A single turn carries every row of the set below to another of its rows. Some are shown first; where does it send the rows asked next?
k_981: [ 24  25  20 -16   8  44 -42 -41  36 -12  11 -31   0 -15 -22  24  -1  13
  42  29  -7]
k_810: [  9   6 -14   7  46  -8  -6 -21  27 -24  -6 -10  15  -6   5  11 -16  49
  69  36 -57]
k_480: [ 16  -2 -63  30 -28  16 -25 -23  28   0  19   4   1  24   0  26  -7  22
  47  35  -8]
k_599: [ 31   3 -20  13   0  14  19  62   4 -17  18  -5  41 -14 -16  -9 -39  16
  39  20  -5]
k_971: [  2   2 -30   1   9   7  14  39  25  -3  39 -13 -44 -10  27  35  29   1
  20  41 -40]
k_422: [ -7  18  -5  25   5  17   4   0  10   8  23 -71  -2  19  14   7 -39  -1
   1 -25 -34]
k_375: [ 29   5  16  -6   8 -17  47   5  22 -33  39   3  14   5   0  -8  13  28
  19  55 -12]
k_207: [ 17  15 -40   5  -9  30  -1   5  -9 -13 -14 -34 -29  -4  -8   5 -18  66
 -29   5  -1]
k_742: [  6 -15   9  -3  33  23  30  24  -9 -22  26  -3  41  15  45  20 -12  20
   0  28  -4]
k_50: [-13  -6 -14   7 -18  -9 -14 -14  -8   1  14 -57 -19   1 -23  12  25  30
  18 -18 -33]
k_916: [ 23  -5 -78 -15  -2  25 -22   1 -14  20 -10 -37   1  -3 -26   5 -30 -17
  29  49 -34]
k_314: [ 26   0  28   3  -4  -6 -14  11   0  22 -10   4 -11  -6   1   8 -17 -34
  23  18  39]
k_600: [ 27  28  -2   7   0 -17   2  19  63  24   3 -14   5   3   2   5 -39  -6
  50  37  -3]
k_102: [  6  12   7   7 -27  -4 -14  -6  28 -11 -18 -16   3  -1   3   7 -14  40
 -49  14 -54]
k_146: [ 22 -10  14   3  15  12   0  24 -41 -29  20 -27  25   7  -6  -7  -3   2
  85  26 -28]
k_107: [ 58 -35 -38 -30   8  -5 -38 -25  20 -20  -7   4  -1 -26  -4  10  -3 -12
   0  46   5]
k_469: [ 23   3  -1 -18  37  13  52   1  -6  34  11 -46   2  14   2  19 -20 -17
   4  49 -16]
k_846: [ 34  11 -23 -31  42  22 -34 -18  15   4  -9 -41  17  29  15  13 -16 -30
  22  55 -39]
k_210: [ -2 -31  -5  13  -7   2  -1 -11 -29 -39 -23   8  19 -35  32 -12  -8   2
  -6   4 -14]
k_395: [ 31   9 -28 -13   2   9  40  -1  -6 -14 -35  11 -12  13  24 -38 -24  24
   9  51 -46]
k_448: [ 50  -6  -9   7  10   8 -16  -7 -30 -20   5 -61 -17 -46  18  25  26 -11
  19  -3 -15]
k_31: [-30  -9 -17 -11 -20   4 -25  25  32   7  27  -2  12 -35 -12  28   1  29
  31  22 -51]
k_292: [  9  14  -9  -4 -22  23 -19  64 -45   1   0   3 -12   3  -5  -1 -27  14
  -3  29 -37]
k_200: [  0  -1   3  16  13  25 -25 -27  30  22  23  -6  41 -10   6 -26 -52  31
  13   6  -5]
k_775: [ 23  35  18 -28  13  49   3  -9  -3   7 -30 -22  10 -47 -15  10   2  24
   7  37 -52]
k_28: [ 45 -16 -32 -25  16 -22 -18 -21 -24  10 -32 -27   4  -2  37  -3  21  10
  30  51  -6]
k_703: [ 18 -36 -25   9  23  38  32 -43  11 -26  10 -23 -34  14  17   4   3   2
 -10  34   7]

k_448 -> k_469
k_703 -> k_395
k_102 -> k_107
Now these:
k_599 -> k_50
k_146 -> k_422
k_971 -> k_775
k_28 -> k_742
k_600 -> k_31
k_480 -> k_810

A single turn carries every row of the set below to another of its rows. Some are shown first; where does it send the rows asked next?
k_694: [ 55  -7 -18  28  -5 -26  15  -3  31  -4   3   4  41 -15   2 -43 -25   6
   1  10   8 -17 -19 -42  29  -6  51 -23]
k_762: [ 19  -7  39 -20   3   3  20  23  18  23 -47   3 -19  -9 -18   5   7  11
  58  -3   6  49 -19  17  -6  41  11  51]
k_818: [ -4 -38  12 -13  20  -7  10   8   1 -19  28   3  59  36 -23 -17  20  10
  -8  15 -20 -11 -12  16   5 -17  28 -19]
k_976: [ 36 -21  -4  22 -31 -14  -6   7  50 -17  18  12  49 -24   6  -3 -43  15
  11 -21 -17 -27   6 -42  32  14  28 -15]
k_836: [ 24   2   2  -6   0  22  -3  -5  -4  25 -56  -8 -12 -10 -21   0   4  -7
  56   7  -1  43 -25  11  -2  50   1  37]
k_302: [  0  -7  17   4  -8   8  -3  -2 -12  18 -43 -10   4 -19 -31  -5 -20  18
  47  -5 -12  48 -34  -7 -71  37  14  23]
k_799: [ 36 -11 -11 -17  13 -18  25 -40  16 -52   1  14   7  14 -13  -4 -45  -1
  -7  -6 -22 -53 -23 -25  -5  22   2 -18]
k_609: [ 61 -30  17  -8  35 -13  40 -31  36 -30  -8  15   3   2  20  11 -32   1
   0 -12 -14 -47 -15 -20  18  20   0 -30]
k_135: [  9 -15  33 -25  30 -38  19   3   4 -11  26  18  61  17   0 -25  28  -3
 -12  25  -5   7 -15  15  -3 -20  29 -15]
k_664: [  5  12   2   1 -21  17 -10  -8 -13   3 -37  -1  -4 -13 -33   7 -12   8
  45   6 -14  50 -35  -1 -52  37   3  34]
k_945: [ 23  -2  20 -17  -5  16  13   7  13  33 -53  -2   1 -17  -7   9  -1   7
  66  -7   1  41 -16  17  -1  57  -6  32]
k_194: [  2  -4  21 -29  14 -32  12   2   4 -25  35  27  59  19  -6  -6  31  -4
 -14  21 -13   5  -8  18  12 -11  17  -2]
k_770: [ 59 -26  19 -22  22 -24  55 -25  37 -28 -13  11  16  10  12  -4 -41   5
   8   0  -3 -52 -23 -22  -3   9  -2 -35]
k_141: [  8   3   0   0  -5  22 -18  -7 -12  14 -38  -2  -7 -17 -30   5 -10   4
  49  -8 -20  43 -24   4 -16  55   3  42]
k_679: [ 41 -13   3  25  -5 -38 -10  -2  33  -8  15  15  47 -39  11 -29 -41   7
  -2 -17 -13 -13   1 -50  20  17  45 -15]
k_281: [ 15 -29  51  -6   2   8  19  27  17  25 -44  -7 -10  -5 -24   2  -3  26
  58  -1   1  47 -32   6 -46  19  17  32]
k_754: [ -3 -17  40  -5  -7   7  22  24  12  12 -37  -2  -9  -3 -34   2  -9  34
  48  -8  -3  47 -32   5 -61  25  20  35]
k_335: [  8  -8  27   3 -12  23  22  10   1  27 -39  -2  13 -18 -25   9 -17  37
  56  -6  -8  46 -41   6 -63  27  10  12]
k_384: [ 25 -18  43  -6  -3  15  20  13  12  36 -51  -8  11 -21  -6   8  -9  20
  66  -1   1  51 -31   6 -51  30   3  11]
k_461: [  1 -50  52 -19  12 -27 -19   9  18 -25  26  10  62  14  12  11  16  -8
  -6   4 -29   3  16   2 -15  -4   9 -14]
k_446: [ 52 -17  23 -13  26 -28  32 -37  21 -42   6  18  13  -5   2  -2 -49   6
  -7  -1 -17 -41 -38 -34 -30   2   6 -33]
k_441: [ 44 -17  23 -10  20 -28  53 -32  37 -38  -2  20  16  -4  21   9 -42  16
  -8 -16  -9 -41 -18 -24 -26  12   5 -34]
k_249: [ 22 -20  53 -12  15  10  20  25  16  31 -40   4 -16 -16 -18   7   4  23
  58  -6   0  51 -29  14 -22  30  18  36]
k_116: [  5 -12  18  -7  -4  18 -12  14  -1   5 -34  -1 -29   1 -40   5   2  11
  50  -4 -13  43 -23   8 -12  45  13  59]
k_117: [ 40   8 -18  20 -43 -16  23   7  46 -22  18  20  52 -10   1 -10 -30  18
   7   9   1 -20 -12 -37  20 -12  31 -16]
k_283: [ 13 -10  19 -11   5   6   4  17   6  17 -48  -5 -27   1 -30  -7   8   5
  52   0   2  45 -19  11  -4  48  13  53]
k_23: [ 50 -36   2  29 -20 -29 -11   4  43 -12  -5  -8  44 -20  15 -28 -35  -8
  10   4  -3 -20   3 -56   7   0  36 -26]
k_617: [ 28  -8  34 -10  13  19  28   8   8  46 -50   1   4 -26  -8   2  -3  21
  63  -4   4  48 -32  16 -16  39   9  17]
k_795: [  8 -39  18 -24  12 -11  16  11  14 -17  16   1  57  42  -7 -11  32  -6
   0  29  -6  -9  -4  19  17 -20  17 -17]
k_424: [ 49  -7  10  15 -41 -40  -3   7  54 -22   7  15  51 -27  26  -7 -32  -3
  12   1   1 -13  11 -47  13   5  21 -13]
k_933: [ -5  -8  31  -4  -1  -2   1  15  -2   7 -32   1 -16 -10 -40  -7  -8  21
  41  -4 -10  53 -34  -3 -60  30  25  46]
k_607: [-15 -42  21 -20  10 -46  -8   3  11 -24   7   1  59  26   9 -19  16 -13
 -17   3 -11  -4  27   3 -12  17  22  -7]
k_332: [-17 -43  32 -25  16 -39  12  13  22  -9  12  11  66  18  11 -11  15   5
 -10 -13 -13  -8  28  15   1  18  18  -8]
k_68: [ 43 -25   7   0  10 -17  20 -39  22 -58   2  12   2   7   4  13 -40  -1
 -13  -3 -24 -42 -20 -35 -28   9  -1 -28]
k_370: [  5 -53  43 -16  32 -27 -24   3   8 -16  20   6  53   9   9  -4  20 -15
 -10  -3 -28   2  17   7  15   8  18  -8]
k_978: [ 49  -8  -4 -10  25 -29  26 -44  21 -51  -9  15  -3   5  11  -1 -30 -15
 -15  -4 -12 -42  -8 -26   4  32   3 -17]
k_794: [ 51  -1  -2  27  -8  -7  12   4  35  -5  29  21  46 -30  -4 -12 -31  24
   5  -4 -12 -16 -25 -37  34 -11  44 -21]
k_482: [ 65  -3  -6  26 -30 -21  -2   0  38 -22   9   8  40 -12   6 -13 -19  -8
   9  29   4 -10 -19 -48  21 -24  28 -21]
k_404: [ 64  -6  13 -27  22 -21  30 -37  28 -42   0  25   6   0  11   8 -33 -11
   4   1 -13 -47 -20 -21  23  17  -9 -15]
k_878: [  4  -7  26  -5  -9   7 -12  10  -4  -2 -32   1 -26  -3 -40   6   0   8
  42   4 -12  52 -32   1 -41  33  14  53]

k_978 -> k_770
k_762 -> k_754
Now these:
k_335 -> k_141
k_135 -> k_607
k_976 -> k_794

